(in the rows, 128 means zero)
The rows of Y fall into 3 groups, which share some directions, and each row is roughly a mix of its group's hidden directions.
Y:
[[129 178 144 114 163 177 132 111  89 147  93  97  80]
 [118 111  97  87 173 173 143 164 100 158 157 173 119]
 [143 142 156 148 172 128 153 122 164 130  96  80  61]
 [146  97 130 123 122  59 102 141 169 113 164 182 137]
 [168 159 145 138 201 101 107 135 122 147 165 158  94]
 [151  89 104 104  89 162 130  99  85 174 106  92 101]
 [121 115 132 129 107  59 102 140 178  96 151 178 149]
 [124 140 165 150 139  69 120 147 197  88 149 148 129]
 [156  63  92  90 123 171 145 134  92 168 141 132 113]
 [133 130 179 118 101  64  96 135 178 104 123 148  95]
 [156 116 151 125 158  65  96 156 128 125 152 193 144]
 [139  93  95 105 152 195 168 136  76 146 113 115 142]
 [133 174 142 144 161  94  93 137  89 123 152 177 178]
 [129 115 138 132 101  59  99 133 157  91 142 176 172]
 [ 73 166  90 170 102 144 136 113 133 115 135 106 189]
 [130 107 131 127  93  73 109 134 158  75 138 170 180]
 [122 123 102 130  95 180 153  87 120 149 101  60 105]
 [129 140 105 123 150 204 155 118  84 164 120  86 109]
 [ 97 134  83 145 132 191 163 126  94 131 120  99 179]
 [ 72 165 103 127  90 182 142 126 122  96 130 114 176]
 [107 134 162 127  51 104 107 103 162 122  99  94  98]
 [126 200 158 126 189 154 128 130 103 129 106 117  90]
 [115 148 145 156 180  90 137 155 190  92 155 156 138]
 [143 156 126 137 203 161 138 131  75 174 140 126 114]
 [130 153 189 118 129  75 101 146 171  96 115 150  91]
 [171  80 112 112 104 149 137  99 109 164 105  84  78]
 [142  88  92 101 132 185 147 125  85 183 136 111 106]
 [ 89 178 138 139 176 129 126 167 127 108 158 176 170]
 [153  74 112  82 116 147 122 125  96 187 131 134  81]
 [145 166 130 187 148  83 101 112 142 155 188 124 122]
 [149 121  88 139 198 148 148 150  96 139 167 158 164]
 [170  65 147  94  90 111 117 112 131 157 119 121  74]
 [188  81 137 117 127 123 121 108 111 181 147 111  72]
 [135 126 100 121 121 193 145 102  79 172 117  81 107]
 [166  81 154  92 122 110 107 129 118 181 137 143  68]
 [109 165 155 122 185 115 117 172 130 111 157 190 148]
 [141 112 131 115 207 136 143 161 132 164 167 159  93]
 [113 148 155 145  92  86 121 122 188  63 104 118 135]
 [ 91 106 120 128  39 107 119 106 162 110 109 113 148]
 [104 133  70 125 156 186 158 125  84 129 123 128 176]
 [125 105  72 146 158 185 184 121 138 140 138  88 127]
 [ 92 163 115 133 182 146 147 168 141  95 156 171 166]
 [146  86 102  91  98 171 131 110  78 178 115 113 102]
 [143  55 106 110  83 165 154 116 103 158 118  95 131]
 [121 161 157 138 141  63  98 147 174  92 144 172 128]
 [109 159 160 150 129  77 115 148 182  73 139 155 151]
 [111 142 167 128  94  66  98 136 184  90 123 151 121]
 [164  85 161 100  92  84  95 119 135 160 123 134  76]
 [143 109  91 117 127 191 146 105  77 177 125  92 114]
 [146  97 160  92  59  86  86 122 131 135 117 146 100]
 [132 152 159 124 196 111 113 178 114 149 154 179 114]
 [134 146 101 126 146 186 132 112  52 173 137 110 139]
 [151  97  93 131 134 177 154 101  98 176 118  77 100]
 [ 92 154 146 149 121  83 124 139 185  72 129 150 164]
 [ 79 187 147 155  77 122 113 103 152 114 104  88 128]
 [145 116 167 103  69  72  76 114 124 132 107 145 108]
 [134 122 152 141  62  72 102 104 170  96 105 110 126]
 [171  62 131  97 144 170 159 148  92 152 116 118 106]
 [ 92 187 133 141 179 144 131 159 115 110 152 165 173]
 [152 119 111 113 155 181 140 122  73 186 126 102  91]
 [183 115 144 122 167  81  96 145  94 140 149 182 139]
 [137 120 168 126 151  67 110 155 182 116 155 171 104]
 [160  85 125 101  84 148 118 101  86 177 110 100  93]
 [151 115 144 134 142  52  89 137 126 136 152 187 153]
 [127 137 110 141 107 176 153  82 119 134  95  53 108]
 [122 164 159 177 108  80 117 111 169  78 113 104 153]
 [108 170 115 138 141 196 149 106  92 155 115  76 114]
 [169 116 138 126 185  83 113 156 141 123 170 185 124]
 [112 136 149 136 129  72 112 152 171  76 142 176 166]
 [103 117 120 115  30 108 100 112 142 110 125 131 155]
 [117  87  77 138  92  91 121 121 152 122 166 159 183]
 [126 123 160 125 123  58  98 158 166 102 143 183 139]
 [138 134 162 161  76  77 113  99 170  95 107  92 131]
 [107 141  89 101 131 195 139 133  61 144 120 136 157]
 [120 156 164 137 100  59  87 127 161  86 115 151 143]
 [121 142 168 136  93  63  99 134 176  82 127 150 138]
 [148  88  89 102 123 160 126 123  63 180 152 143 145]
 [ 99 165 141 117 173 122 123 173 135 100 156 193 157]
 [123 191 132 114 196 168 130 124  89 133 104 129 100]]
One row of each group comes first, with its name. Which group is each row after those in?
[122 138  94 116 115 190 136 109  55 152 104 106 149]
J
[113 142 152 126 166  88 112 177 145 111 159 195 151]
Z
[122 161 142 115 165 195 154 133  86 134  86  94 105]
Q

[ 67 176 109 162  97 156 139 114 129 111 110  92 170]
Q
[100 132  64 137 144 179 156 124  92 130 130 124 186]
Q
[155  93 158  80 124 106  99 142 111 173 141 167  78]
J
[149 164 172 114 155 148 120 114 106 151  99  97  56]
Q
[134 107 115  87 176 163 132 154  88 179 151 164 101]
J
[139 145 168 124 183  94 105 175 123 149 149 180  99]
Z
[105 156  86 156 175 167 154 143 100 121 147 133 188]
Q
[121 143 176 125  84  68  90 136 160  87 124 159 138]
J
[163  65 132 121  86 110 131 106 160 154 126  94  78]
J
